In the data rows, the value 128 means zero.
Here are some points:
[ 61 183  70  75 190 142  63  66 127 113 171  91 201  37  80 110 104 226 109]
[182  37 202 178  71 128 197 183 140 170 112 159  45 241 192 157 178  19 114]
[170 104 160 156 107  94 150 146 131 183 124 131  96 189 148 149 152  67 113]
[151 101 153 146 134 118 144 151 140 133 102 134 110 174 143 154 136  90 117]
[ 63 195  63  63 181 155  32  81 113  96 144 107 184  45  87  76  94 250 128]
[119 161 117 111 130 129 116 129 117 105 119 131 113 117 110 126 123 160 150]
[204  75 157 161 105 110 180 180 127 163 118 163  94 189 157 148 165  56 135]
[ 95 153 129 115 143 118 134 108 137 110 134 123 150  94 101 149  93 145 128]
[194  58 183 175  62 123 189 180 124 150  89 147  57 205 171 166 184  28 137]
[169  85 157 173  84 116 163 166 127 141 105 146 113 174 145 146 134  48 120]
[110 134 110 127 138 151  95 134 139 122 150 121 135 112 145  89 119 142 115]
[163  99 146 169  87 110 154 145 121 141 111 131 138 144 158 151 141  63 142]
[ 78 181  60  58 188 155  55  66 113  93 159 104 192  31  86 104 110 255 135]
[142  97 152 150 112 126 148 169 153 120  94 142 109 173 142 139 124  73 117]
[148  93 195 171  92 115 206 151 143 131 101 154  83 184 148 182 135  47 141]
[147 150 143 127 133 123 111 124 122 139 115 138  95 156 164 131 140 120 149]
[160  64 203 181  77 116 207 165 141 161  98 142  81 210 178 169 150   1 124]
[105 146 119 124 135 123 127 121 130 128 145 110 127 108 102 133 118 151 116]
[ 99 177  59  85 190 131  80  92 124 103 160 119 232  43  90 101  85 217 110]
[184  74 181 185  67 130 195 161 130 142  96 152  61 192 184 174 173  32 150]
[123 148 141 128 119 123 140 114 125 148 151 120 109 131 127 119 130 132 145]
[122 113 131 127 135 132 126 157 146 114 111 133 137 142 118 127 104 117 114]
[ 84 191  48  69 174 128  47  95 116  96 138 107 204  43  70  79  84 243 130]
[186  87 176 167  87 120 184 169 131 151 115 148  70 198 163 169 171  56 132]
[167  77 190 165 103 121 214 158 148 143 124 167  87 197 167 153 141  53 133]
[118 135 156 139 111 115 142 136 136 142 119 124 102 158 128 125 121 108 132]
[124 146 102 122 140 117 116 139 135 113 119 135 179  98  98 112  93 143 125]
[135 113 152 154  88 101 157 127 129 152 126 115 118 147 144 144 149  82 132]
[113 161  82 112 121 131  78 123 112 112 134 100 143  78 111  87 126 173 121]
[169  61 146 152 103 145 135 158 135 136 100 143  79 184 165 146 186  83 120]
[142 113 153 126 133 124 143 179 147 139 105 148  66 186 125 140 136 112 119]
[154  56 200 188  73 122 191 165 142 148  94 138  66 209 171 181 172  10 129]
[166  98 182 164 104 109 167 175 150 145  89 139  64 218 168 153 142  49 133]
[150  85 133 156  85 118 156 150 116 130 112 129 130 135 132 148 142  88 129]
[141  95 166 161  95 112 168 141 144 147 112 124 118 167 150 157 131  47 123]
[ 88 194  68  88 161 110  60  75 107 117 140  90 208  48  83  99  89 202 130]
[123 112 106 113 147 143 103 119 131 138 151 121 142 107 113 109 133 161 105]
[ 94 155  82  97 149 145  96 123 120  85 126 125 152  78  87 109 105 202 139]
[158 109 161 152 131 116 165 155 142 160 119 148 106 185 148 137 136  90 119]
[114 163 102 101 145 129  86  97 119 130 140 106 131 102 108 128 133 182 129]
Then 16 other points, each followed by its number:
[181  76 216 200  87 116 200 173 150 159 106 171  59 241 201 145 140   0 136] 0
[ 90 170  58  89 148 137  76  91 110 108 151 102 215  29  99  75  90 198 123] 1
[106 180 114 103 137 123 108  93 121 131 163 105 136  95 108 104 112 177 137] 2
[111 166  95 111 150 124  96 128 129 116 132 121 160  95 102 101  97 169 120] 3
[113 136 122 117 140 139 119 121 136 118 142 115 128 125 136 127 128 152 125] 4
[111 147 130 118 137 140  99 128 129 121 115 127 100 139 133 111 123 142 141] 5
[ 81 203  67  71 194 145  60  62 116 106 168 105 189  37  83  93 106 255 125] 6
[147 156 104 115 137 121 111 107 103 139 148 124 148 104 129 110 128 159 140] 7
[ 85 146  81  88 149 166  50 104 124  93 125 100 150  78 126  90 132 196 130] 8
[143 104 142 140 133 135 170 133 136 130 141 152 126 139 141 128 124 111 135] 9
[ 89 170  59  91 194 136  76  88 118 114 166 109 213  47  80 106  86 212 104] 10
[156 130 136 147  98 114 139 119 103 145 129 127 120 135 151 134 156  99 145] 11
[139 136 137 137 133 100 131 125 131 155 117 116 127 143 113 155 134 114 126] 12
[111 156  74  97 177 129  72  86 127 110 159 108 199  79 106 118 114 194 107] 13
[154 110 198 165 106 130 187 140 137 130 112 156  65 202 189 161 143  45 161] 14
[ 66 184  51  74 166 147  69  62 104  92 155  94 222   5  69 106  90 225 122] 15
Which two of these numbered points are nearest to each point below, ignoring the direction in which the first points spread most? Their numbers follow each, nearest first.
[131 135 136 137 100 112 123 117 121 140 112 102 114 133 136 132 149 102 144] > 11 2
[144 114 142 137 132 129 140 129 130 151 135 138 118 149 149 132 152 110 124] > 6 4
[113 164 114 118 156 125 100 107 128 124 153 131 173 103 129  87  82 154 125] > 0 3
[ 90 196  74  73 199 126  64  52 119 132 164 111 196  51  81 109 104 235 129] > 6 12
[ 95 173  74  76 185 130  91  80 113 107 152 112 178  58  67 129 108 231 128] > 6 12
[109 147  97 100 169 143 123 103 121 113 157 132 181  71 115 103 103 181 127] > 9 10
[163 144 110 132 130 112 100  98 110 147 126 112 169 116 146 141 143 123 132] > 11 7
[158 115 173 165 103 100 161 150 133 160 106 137  82 191 144 178 154  51 127] > 12 3
[161  82 196 167  82 131 173 170 138 134  86 149  33 226 185 149 173  44 150] > 5 8
[ 70 159  80  87 158 147  65  74 105 104 145  86 202  47  92 112 104 194 114] > 15 1
[115 136  94 115 130 133 111 117 118 110 139 125 184  74 116  92 106 150 123] > 1 15
[ 94 183 105 102 145 122 106  89 118 133 166 102 148  80 100 106 110 183 138] > 2 6
[164  84 175 156 114 132 198 152 140 146 129 161  99 183 165 145 138  70 141] > 9 6
[191  85 166 167  84 118 172 172 121 154 101 154  79 194 178 144 166  51 142] > 7 11
[176  79 199 195  85 122 183 168 137 165 109 163  75 223 199 143 148  10 133] > 0 3
Here are 16 other points, each followed by its number:
[170  72 168 170 104 126 158 154 141 142 104 145 103 193 172 170 168  43 126] 0
[121 153 101 120 148 100  95 108 123 165 153 105 157 102  97 116 125 155 103] 1
[120 118 139 121 138 137 111 108 135 143 142 117 118 137 145 141 143 127 112] 2
[101 153  66  85 177 149  83 113 131  99 148 132 165  66  84  94 106 232 115] 3
[105 170  73 105 158 122  88 119 121 103 130 122 206  57  77 107  84 182 122] 4
[121 134 112 128 118 130 120 126 123 117 137 123 169  92 120 103 107 132 135] 5
[168 122 169 157  90 119 185 152 132 148 126 150  77 175 153 128 142  73 137] 6
[162  84 169 148 111 121 164 156 136 144 108 152  68 192 164 148 165  74 140] 7
[103 154  54  79 170 142  73 114 114 107 153 123 182  59  70  91 108 219 107] 8
[ 84 177  92  87 150 132  96  70 116 106 169 103 166  45  82 124 100 208 126] 9
[156  83 186 158  96 133 178 146 132 136 107 141  48 198 168 175 178  64 150] 10
[ 67 177  80  83 189 128  74  64 122 134 179  88 201  45  72 120  97 219  94] 11
[121 160  99 118 120 128 113 105 120 109 146 125 156  78 127 101 108 160 152] 12
[129 130 112 130 135 120 139 145 127 130 140 126 142 123 103 105 115 142 115] 13
[142 143 113 127 118 113 120 135 112 159 149 118 126 122 110 112 133 143 124] 14
[155  81 205 179  94 124 197 159 151 144 115 155  91 204 205 128 115   7 134] 15
Which two of these numbered points are nearest to each point below, ignoring the direction in which the first points spread most? Their numbers follow each, nearest first.
[134 135 127 135 111 123 144 120 119 112 136 140 140 109 134 126 124 131 146] > 12 5
[131 115 179 142 124 125 175 151 154 117 101 151 110 177 152 141 109  72 138] > 15 6
[123 142  94 112 164 135  82 101 121 114 133 120 185  98 123 134 125 163 115] > 0 2
[120 117 144 120 140 135 127 116 141 138 138 125 114 146 142 139 133 125 111] > 2 7
[ 64 167  69  66 190 157  46  80 131 108 162  96 182  47  91  89  96 233 104] > 2 7
[142  88 167 158 122 120 172 157 149 145 114 136  87 183 134 176 151  75 110] > 11 2
[ 90 192  61  83 170 136  64  73 104 104 162 110 183  37  96  91 101 234 142] > 12 6
[ 70 154  67  84 171 154  58  83 120 102 150  98 201  42  80 114  98 219 104] > 0 2
[122 140  74  97 145 137  82 127 115 117 138 125 161  85  88  91 121 190 109] > 8 3
[104 147  66  90 166 125  70 124 119 127 161 114 177  77  81  87 118 213  91] > 8 13
[101 159 105 103 131 130 119  88 116 121 161 117 146  73  96 124 118 177 127] > 9 6
[163  94 160 158  94 116 182 172 135 146 118 143  96 181 134 129 130  76 122] > 13 6
[115 141 109 107 142 115 123 125 128 132 146 124 137 111 105 105 116 154 119] > 13 6
[158  72 136 155  98 117 151 163 133 143 101 140 115 155 122 137 147  80 113] > 8 13
[168 107 112 123 137 115 135 159 116 146 140 153 139 137 124 118 132 128 120] > 8 13
